(in the rows, 128 means zero)
Each path is a new rotation, seen through one point. The rows after it are directions, each followed by how far the rotation turns it, in deg/step (0 if it stays put).
Each turn is a multiple of 5 degrees from 10 to 175, or 0.
Each row of a path follows its step; steps can be skipped.
Path 1:
step 0: [128 127 132 130 122 131 123 129 118 123 124 133 123 116 136 127 133 129
 125 129 134 133 134 128 135 120 136 125 135 133 132 128 135 125 119 122
 131 121 130 123 132 128 130 128 125 128 138 119 137 132 128 124 139 135
 128]
step 1: [122 133 131 119 132 124 126 125 130 127 128 131 129 127 131 129 129 119
 127 125 121 132 123 129 134 131 134 134 131 126 128 138 129 121 126 116
 133 129 114 138 125 130 137 130 127 129 122 126 133 134 126 127 144 129
 120]
step 2: [131 125 127 124 130 121 131 121 116 139 135 125 128 131 130 133 134 135
 129 126 127 125 130 134 138 121 126 128 133 126 133 135 131 122 130 115
 117 122 129 125 125 125 140 125 125 139 133 127 134 130 124 129 130 131
 130]
step 3: [132 128 127 126 130 130 132 134 119 119 131 126 127 119 135 129 136 130
 130 129 126 129 135 129 134 127 130 129 135 122 123 142 125 129 128 122
 137 121 131 121 126 127 121 130 129 124 128 130 141 131 129 127 137 140
 118]
step 4: [125 123 135 124 132 123 128 125 126 130 135 131 119 127 130 136 127 136
 135 131 124 125 123 127 124 121 131 133 131 126 135 136 131 126 124 119
 127 136 115 138 129 117 124 125 131 129 129 130 131 138 131 123 136 130
 116]
step 5: [124 120 123 121 132 127 134 135 121 123 133 126 121 125 136 130 136 131
 134 136 129 139 131 132 130 126 122 125 128 128 133 133 134 133 127 116
 118 121 131 127 129 131 136 125 138 138 128 134 131 134 125 131 133 123
 129]
step 6: [133 133 130 130 137 133 121 129 123 119 123 129 125 130 125 136 135 127
 128 137 134 135 130 129 124 122 127 131 133 119 125 143 135 130 125 120
 128 130 126 121 131 124 132 131 119 118 131 132 134 130 127 131 135 129
 122]
step 7: [123 117 138 125 131 121 128 125 110 128 127 131 121 129 130 137 124 128
 138 125 129 134 137 126 130 126 135 130 125 129 127 132 132 125 117 127
 126 131 129 138 133 126 129 128 122 131 123 131 122 134 126 131 136 131
 123]
step 8: [130 127 116 122 129 125 120 128 121 127 131 122 120 131 139 124 136 128
 130 135 135 141 135 130 131 128 141 121 133 125 126 126 128 129 131 117
 130 130 123 132 123 127 137 131 124 133 131 133 130 133 125 127 131 127
 126]
step 9: [133 127 132 137 130 127 131 128 124 131 127 137 124 128 124 131 139 132
 129 135 128 133 130 127 137 119 127 133 130 127 122 136 130 120 122 122
 134 138 129 128 120 130 138 135 124 129 123 134 132 123 123 133 133 128
 115]
Directions:
[130 128 129 127 127 127 130 128 130 127 128 127 129 130 130 124 128 128
 128 129 126 130 128 129 125 128 129 128 127 129 131 128 130 126 129 126
 128 129 128 130 127 129 131 127 130 128 129 128 127 124 129 128 130 126
 127]
100
[128 127 129 131 127 130 127 130 130 127 130 129 127 127 128 129 127 127
 127 131 128 127 126 128 128 129 127 129 128 129 129 127 131 127 126 126
 129 130 128 126 130 129 127 127 132 128 129 131 129 129 128 128 129 127
 131]
65
Path 2:
step 0: [130 123 118 122 131 140 138 130 133 126 135 134 134 120 125 125 132 125
 135 131 131 134 132 129 135 133 126 122 125 132 134 134 122 129 125 127
 131 132 124 124 132 132 129 132 136 131 128 125 120 120 122 134 113 128
 126]
step 1: [127 141 127 119 126 139 127 125 128 129 125 140 133 129 127 133 122 123
 129 132 122 125 133 131 134 133 116 127 126 124 132 129 128 130 138 126
 125 123 131 128 131 124 131 119 132 129 124 124 123 130 128 140 124 140
 132]
step 2: [114 118 132 128 129 140 128 127 135 124 132 127 126 133 115 134 126 123
 122 127 135 137 132 126 127 132 125 123 126 117 135 128 133 126 127 124
 129 130 135 124 124 119 125 131 134 128 130 122 127 128 128 136 123 131
 125]
step 3: [128 131 110 125 135 136 141 136 140 131 132 126 126 133 138 134 130 129
 133 137 132 127 129 125 131 131 129 125 130 119 132 127 124 127 127 128
 130 122 134 125 131 122 129 124 130 126 126 124 124 129 130 138 124 128
 120]
step 4: [128 136 130 139 128 135 131 124 129 130 134 134 139 130 129 134 113 125
 127 129 120 129 141 128 125 137 126 122 125 123 136 129 123 126 128 132
 127 133 127 125 132 120 130 132 134 130 120 130 127 126 135 132 125 133
 121]
step 5: [116 129 122 123 131 132 131 126 137 129 133 130 126 127 121 134 128 126
 131 132 133 134 133 126 135 135 118 133 134 139 141 121 130 130 128 125
 125 135 133 133 127 117 123 134 129 120 124 128 120 125 130 126 129 132
 123]
step 6: [132 130 124 118 124 129 133 139 131 134 141 126 122 121 125 142 125 118
 130 135 123 129 133 127 127 133 128 127 129 125 123 134 124 133 130 123
 128 127 125 121 126 119 120 129 130 133 125 128 121 133 129 136 124 130
 121]
step 7: [128 134 123 128 134 138 124 134 125 132 132 131 127 138 128 128 119 126
 130 128 135 134 137 139 120 134 121 127 123 131 128 132 129 134 129 121
 127 131 134 123 136 125 130 134 138 120 121 127 131 135 136 130 123 131
 125]
step 8: [127 119 122 120 134 131 134 129 135 129 133 134 130 135 132 127 123 115
 122 128 129 135 140 129 133 135 132 132 134 127 140 131 127 132 132 126
 131 130 132 125 129 127 125 129 135 130 125 129 116 126 121 120 122 127
 131]
step 9: [127 124 119 126 124 134 128 129 131 126 127 132 132 129 123 136 127 120
 145 124 122 127 133 129 134 132 128 127 128 131 124 134 133 132 134 122
 134 128 129 128 139 116 131 122 135 133 118 123 122 130 128 136 125 130
 124]
Directions:
[131 129 129 127 128 128 127 128 130 127 128 127 128 127 131 128 129 125
 129 131 127 127 129 126 130 130 128 128 129 129 128 130 127 127 127 128
 130 128 126 128 126 128 129 124 128 128 128 128 127 130 130 130 129 125
 130]
135
[127 127 127 129 127 131 128 130 128 127 125 130 128 128 127 126 126 128
 128 126 129 128 126 125 128 128 127 126 129 126 129 128 129 127 129 128
 130 126 127 130 128 129 131 127 128 131 130 126 126 127 128 130 128 128
 130]
40
Path 3:
step 0: [124 131 127 139 136 131 133 130 130 136 129 127 121 120 130 119 130 123
 127 115 131 124 123 124 127 115 131 133 126 124 131 126 120 124 136 137
 130 120 129 130 128 132 130 118 125 127 130 121 116 138 131 139 128 132
 121]
step 1: [129 131 132 138 120 129 130 124 127 121 124 130 122 122 123 120 123 125
 125 124 125 126 122 131 121 135 133 119 123 129 114 122 130 125 125 134
 141 127 119 123 124 135 130 119 132 126 129 127 120 137 117 129 125 131
 126]
step 2: [131 128 130 134 141 119 122 133 116 124 132 133 130 135 131 136 133 127
 127 125 130 121 124 127 127 122 137 131 123 125 117 116 123 124 133 127
 129 132 122 128 129 122 132 125 128 132 127 120 118 142 122 128 127 135
 127]
step 3: [137 127 134 124 128 123 128 138 121 124 122 126 124 124 123 124 134 130
 130 106 128 129 127 125 122 124 127 133 124 132 119 125 130 132 128 129
 144 130 129 124 130 134 132 135 121 128 122 130 122 127 126 120 123 135
 124]
step 4: [139 123 130 135 132 133 123 136 126 130 117 128 133 130 134 120 132 125
 126 131 129 137 122 126 127 119 135 137 124 122 126 122 128 133 129 130
 133 134 117 125 127 129 129 116 124 144 124 119 130 123 125 127 125 129
 127]
step 5: [125 133 129 118 132 138 129 130 122 128 121 134 127 128 133 128 133 128
 129 124 119 131 119 123 128 126 121 122 117 123 129 117 130 126 123 130
 131 122 117 126 135 132 134 123 122 129 118 134 132 128 125 119 123 139
 139]
step 6: [134 127 121 135 134 130 130 134 132 126 120 123 131 133 128 125 123 117
 141 121 128 130 135 117 129 124 122 125 125 135 125 115 123 128 127 131
 125 125 115 134 136 120 129 131 122 138 131 125 130 126 125 135 131 136
 130]
step 7: [126 129 126 122 135 140 133 134 133 119 127 122 131 124 133 126 119 129
 122 117 124 136 122 118 131 122 121 121 113 122 123 131 131 123 128 130
 132 124 127 130 134 131 125 127 129 136 126 130 116 127 128 137 124 126
 123]
step 8: [128 130 121 137 127 126 126 134 126 123 137 140 133 111 137 122 120 127
 132 126 127 128 134 123 123 125 130 125 128 129 124 118 122 117 124 122
 133 123 119 123 132 131 123 122 129 137 125 126 125 126 127 132 131 123
 132]
step 9: [122 139 125 128 121 127 126 131 136 117 133 126 123 126 126 130 127 130
 127 127 136 119 122 123 129 118 129 131 125 126 130 120 129 121 132 130
 133 129 121 132 130 133 132 132 126 140 120 132 113 137 134 133 121 136
 133]
Directions:
[127 130 128 127 130 127 129 127 129 127 128 127 127 128 127 130 130 127
 131 128 128 130 130 127 129 130 129 131 129 126 124 128 128 128 126 127
 129 128 130 127 128 129 128 125 126 129 127 127 128 128 128 131 127 127
 129]
0
Path 4:
step 0: [124 124 127 127 134 130 129 125 126 126 131 128 131 128 122 133 142 138
 138 127 128 116 132 124 129 131 131 126 132 138 133 129 129 127 131 132
 127 120 129 134 125 124 129 141 137 124 124 125 119 134 122 134 130 132
 124]
step 1: [127 130 119 132 134 132 122 132 127 136 134 131 125 131 134 125 142 125
 128 128 124 117 138 124 136 132 124 121 127 131 127 124 121 120 130 135
 127 132 129 129 128 130 121 134 134 117 122 128 121 128 120 134 127 124
 128]
step 2: [127 128 127 122 129 120 126 121 123 126 130 132 135 129 126 125 149 127
 125 130 124 127 127 121 134 130 126 124 133 128 121 125 122 121 132 123
 126 130 131 122 127 132 118 134 134 131 128 126 123 121 124 136 128 131
 117]
step 3: [125 124 126 135 124 115 118 125 127 127 130 123 126 141 127 128 139 131
 129 130 121 128 137 121 131 133 124 126 131 134 128 134 128 129 136 134
 131 132 130 124 132 130 121 125 133 132 123 137 133 119 123 127 127 130
 119]
step 4: [126 124 136 125 117 125 125 133 127 126 134 126 138 133 134 132 132 132
 129 125 120 122 135 134 128 135 130 125 138 135 127 135 125 126 131 126
 132 128 138 130 128 125 129 137 130 127 127 137 126 123 125 129 125 137
 117]
step 5: [123 129 130 138 126 121 133 142 128 131 139 128 128 132 132 121 141 136
 129 124 124 125 127 130 134 129 129 122 129 134 139 132 133 130 128 129
 130 123 136 132 127 122 127 131 136 121 124 134 123 126 131 130 125 126
 120]
step 6: [125 127 130 130 129 122 130 135 132 128 131 128 129 129 131 125 143 126
 132 131 123 124 127 139 127 127 125 113 136 129 120 136 128 129 128 123
 125 131 132 135 131 132 124 132 139 118 127 123 120 121 127 130 134 127
 132]
step 7: [126 130 129 136 139 120 122 126 128 127 131 137 129 127 124 129 140 131
 135 135 121 119 118 131 125 136 129 119 136 132 133 129 124 129 127 128
 128 133 125 128 135 130 120 131 132 129 121 126 125 119 130 125 121 128
 125]
step 8: [129 125 128 139 129 127 123 127 129 126 129 135 135 134 131 128 131 127
 135 135 119 124 131 127 128 130 137 117 133 136 118 135 127 119 122 138
 117 122 128 130 132 132 125 129 131 132 126 127 130 123 120 126 126 132
 121]
step 9: [123 127 139 129 129 129 119 133 127 128 126 133 133 137 129 129 134 127
 128 129 128 121 131 126 126 133 131 127 128 137 125 129 128 115 122 127
 129 121 125 133 120 123 123 132 142 132 121 130 130 122 132 133 120 122
 118]
Directions:
[128 128 129 126 127 124 130 127 128 128 127 126 125 128 126 128 130 130
 127 131 130 128 129 128 127 128 126 127 130 127 125 126 127 129 128 127
 129 128 127 128 131 128 129 126 130 128 127 127 130 126 130 129 129 127
 128]
95
Path 5:
step 0: [115 124 131 130 131 123 133 128 115 126 124 127 130 135 142 131 128 132
 124 123 133 136 133 128 120 124 131 123 131 121 128 130 131 137 132 132
 141 131 130 132 124 124 122 126 124 127 132 132 126 128 121 122 117 123
 129]
step 1: [124 125 123 128 127 135 124 120 125 127 121 120 115 132 128 124 125 127
 129 127 140 137 123 127 122 133 123 129 125 127 121 126 141 128 121 127
 135 131 134 126 132 126 127 131 132 127 125 137 118 137 127 138 134 124
 126]
step 2: [119 130 137 128 134 122 122 130 124 126 117 126 124 135 130 132 128 133
 132 127 119 140 118 129 128 131 119 136 117 128 140 124 132 129 126 129
 132 133 129 135 121 127 126 131 130 124 121 123 128 125 124 126 121 127
 125]
step 3: [129 126 122 114 127 128 130 131 130 126 121 142 124 132 127 123 124 129
 132 134 124 124 123 124 120 138 121 125 126 129 130 121 138 132 129 120
 131 126 127 132 130 122 129 123 116 121 124 127 123 137 128 132 136 123
 128]
step 4: [131 133 124 119 135 125 131 129 126 130 130 128 124 135 117 134 128 129
 138 124 128 129 123 127 135 129 121 125 116 117 134 132 127 138 130 127
 138 130 130 123 128 124 134 123 123 130 133 126 132 130 126 131 114 133
 121]
step 5: [131 124 126 117 129 130 124 130 134 119 132 131 122 125 119 129 129 132
 135 129 127 126 128 133 129 126 125 121 121 131 130 115 140 121 132 127
 123 129 127 122 140 129 135 142 121 125 135 132 130 123 136 129 130 126
 126]
step 6: [126 135 138 134 127 127 128 126 129 117 127 135 134 124 123 131 128 127
 125 123 117 126 130 137 126 125 129 128 123 119 129 122 124 135 129 130
 134 131 128 127 124 121 124 132 112 132 142 126 139 129 129 127 125 135
 127]
step 7: [125 122 125 117 130 132 137 126 131 121 137 125 129 129 126 123 130 130
 120 119 132 131 141 123 116 127 129 133 123 128 117 123 128 132 130 120
 129 132 131 124 136 122 130 129 121 134 135 136 124 126 136 123 130 129
 130]
step 8: [121 128 126 140 132 128 122 123 119 128 134 124 130 129 122 133 134 129
 122 124 127 135 126 125 128 121 136 133 129 132 124 133 134 129 118 125
 135 138 135 131 129 124 125 140 120 128 137 132 130 124 123 130 115 129
 129]
step 9: [116 131 134 128 128 127 126 134 136 120 130 125 126 124 140 128 124 129
 122 130 129 135 129 126 121 128 124 129 123 133 119 126 134 126 122 119
 135 129 136 132 134 121 129 140 133 126 125 127 132 137 130 126 136 120
 134]
Directions:
[127 128 127 128 128 126 128 129 128 128 128 131 128 126 131 124 125 128
 128 126 126 129 130 129 129 130 128 125 130 127 127 128 127 127 128 128
 132 127 126 127 127 125 128 127 126 129 127 128 130 128 127 128 129 127
 129]
115
Path 6:
step 0: [125 127 126 127 135 127 124 130 123 124 132 129 117 138 138 122 129 129
 131 117 129 124 131 124 124 134 121 126 133 134 132 133 130 132 140 131
 128 134 119 126 136 136 126 128 131 138 134 125 127 126 122 123 130 127
 124]
step 1: [130 128 134 119 132 134 127 134 120 131 129 128 128 134 137 127 133 125
 133 124 127 134 130 128 128 120 118 128 123 134 124 127 123 119 143 129
 129 128 122 125 128 134 127 125 124 126 127 138 126 127 126 135 134 127
 119]
step 2: [136 125 134 125 131 131 119 135 125 127 126 136 121 125 126 136 128 126
 130 116 124 129 131 121 130 131 123 129 124 131 133 130 130 121 141 130
 137 132 127 127 120 127 133 126 124 132 127 126 128 128 121 118 129 139
 126]
step 3: [135 124 138 117 123 128 130 133 127 123 135 125 127 125 138 140 134 129
 126 119 129 126 133 131 125 126 119 130 129 125 129 120 130 130 140 136
 124 134 126 124 126 124 125 136 127 133 125 128 127 133 132 126 130 127
 132]
step 4: [135 131 129 123 127 118 121 127 124 122 131 131 126 132 127 131 135 134
 129 120 119 122 127 122 128 126 113 117 128 135 126 123 136 130 131 134
 130 128 122 122 126 125 124 125 129 134 129 132 135 127 123 124 120 125
 122]
step 5: [124 121 116 122 126 131 126 131 122 127 131 133 128 126 141 127 126 131
 131 117 118 122 130 134 131 128 115 132 129 129 130 128 126 131 135 138
 130 136 127 125 133 128 132 121 127 130 132 134 127 129 130 131 123 132
 121]
step 6: [137 125 130 120 130 128 126 130 119 131 131 132 122 127 133 129 133 127
 127 117 121 139 125 124 124 140 126 123 128 131 121 132 129 122 137 127
 128 136 123 121 133 122 128 123 130 126 131 125 128 123 123 138 127 129
 123]
step 7: [129 117 130 119 126 131 125 136 134 128 128 134 117 129 130 132 125 116
 131 115 128 132 131 129 136 125 121 128 125 133 127 117 129 128 136 128
 133 127 123 124 134 124 121 129 126 126 132 127 135 123 130 127 131 133
 127]
step 8: [128 118 139 120 128 129 129 124 125 115 124 133 125 137 133 133 132 132
 127 121 127 122 132 125 124 133 125 129 133 131 131 128 124 130 139 122
 133 131 118 123 133 128 123 130 126 137 132 130 131 131 122 128 125 131
 130]
step 9: [130 128 127 123 123 135 131 142 126 125 131 127 125 132 129 128 140 133
 135 125 126 125 131 129 136 126 114 122 127 128 120 128 130 131 138 124
 131 133 118 123 129 136 125 125 126 134 125 135 127 128 125 128 131 126
 125]
Directions:
[126 128 130 128 127 129 129 131 126 128 132 129 127 128 129 126 129 130
 126 128 131 128 126 127 128 130 128 127 129 125 130 129 128 127 129 127
 125 129 128 126 127 127 127 128 129 128 128 127 125 128 128 129 127 125
 131]
130
Path 7:
step 0: [127 135 135 122 126 128 124 124 136 118 130 128 127 126 143 133 126 129
 120 136 134 115 122 124 137 132 132 124 126 127 123 131 129 128 120 127
 129 132 129 132 125 126 129 134 120 130 133 131 129 136 127 123 127 125
 124]
step 1: [135 128 131 126 115 131 123 130 127 126 125 123 121 126 139 113 117 132
 130 121 130 134 116 127 132 123 132 127 132 128 130 126 128 136 126 128
 130 135 134 130 130 126 127 130 127 129 123 129 124 137 130 134 123 124
 128]
step 2: [137 131 133 119 131 125 129 133 130 126 117 116 124 123 128 121 126 127
 132 125 128 128 134 130 128 123 116 123 118 131 129 128 128 126 128 128
 131 137 126 125 138 133 130 136 123 118 124 126 125 130 129 123 123 130
 120]
step 3: [132 119 122 128 128 132 133 122 129 128 118 119 126 129 134 134 125 123
 141 130 128 134 130 129 125 134 129 125 120 119 127 130 131 125 125 124
 122 134 123 129 129 126 118 122 116 131 134 133 124 129 123 132 124 136
 124]
step 4: [126 125 130 122 127 132 132 119 129 120 123 128 137 128 131 122 131 132
 136 126 136 124 130 126 125 133 127 133 127 128 121 134 128 118 136 133
 130 131 144 133 131 135 122 125 125 129 136 129 122 137 127 130 133 128
 134]
step 5: [130 135 128 133 128 129 134 122 135 137 132 130 126 128 130 120 129 132
 135 125 132 127 124 134 123 125 134 126 115 131 126 132 122 124 124 131
 137 136 130 122 119 130 138 126 123 125 137 130 123 131 123 131 130 119
 132]
step 6: [119 137 128 134 121 125 127 126 132 117 128 132 121 131 125 123 124 125
 134 131 131 135 130 133 125 130 124 129 119 130 130 126 134 131 126 122
 126 125 122 130 135 125 135 133 119 127 128 123 112 132 129 129 137 123
 133]
step 7: [122 134 126 136 121 134 132 134 133 128 126 122 138 128 135 127 128 126
 132 135 132 133 122 137 131 117 118 122 129 127 124 130 127 119 130 129
 128 118 127 128 128 129 126 130 128 129 125 124 117 124 124 136 126 135
 121]
step 8: [131 132 124 121 124 131 127 135 128 134 128 128 127 127 120 128 131 128
 133 136 133 130 127 128 132 122 129 126 132 134 112 129 131 124 125 129
 132 133 124 128 137 129 129 127 130 140 139 140 123 129 123 126 138 138
 126]
step 9: [124 134 126 130 129 134 126 124 127 119 128 131 124 128 124 125 130 130
 125 143 132 133 132 126 137 125 126 122 128 123 124 129 126 135 123 129
 134 131 137 117 126 132 127 127 118 133 132 127 138 137 118 130 126 130
 133]
Directions:
[130 128 130 128 127 132 127 127 127 130 128 127 130 129 129 124 130 130
 130 126 127 128 125 129 129 127 128 130 130 129 128 128 126 125 130 127
 128 126 129 128 129 127 127 129 131 130 129 127 128 129 130 128 127 128
 127]
115
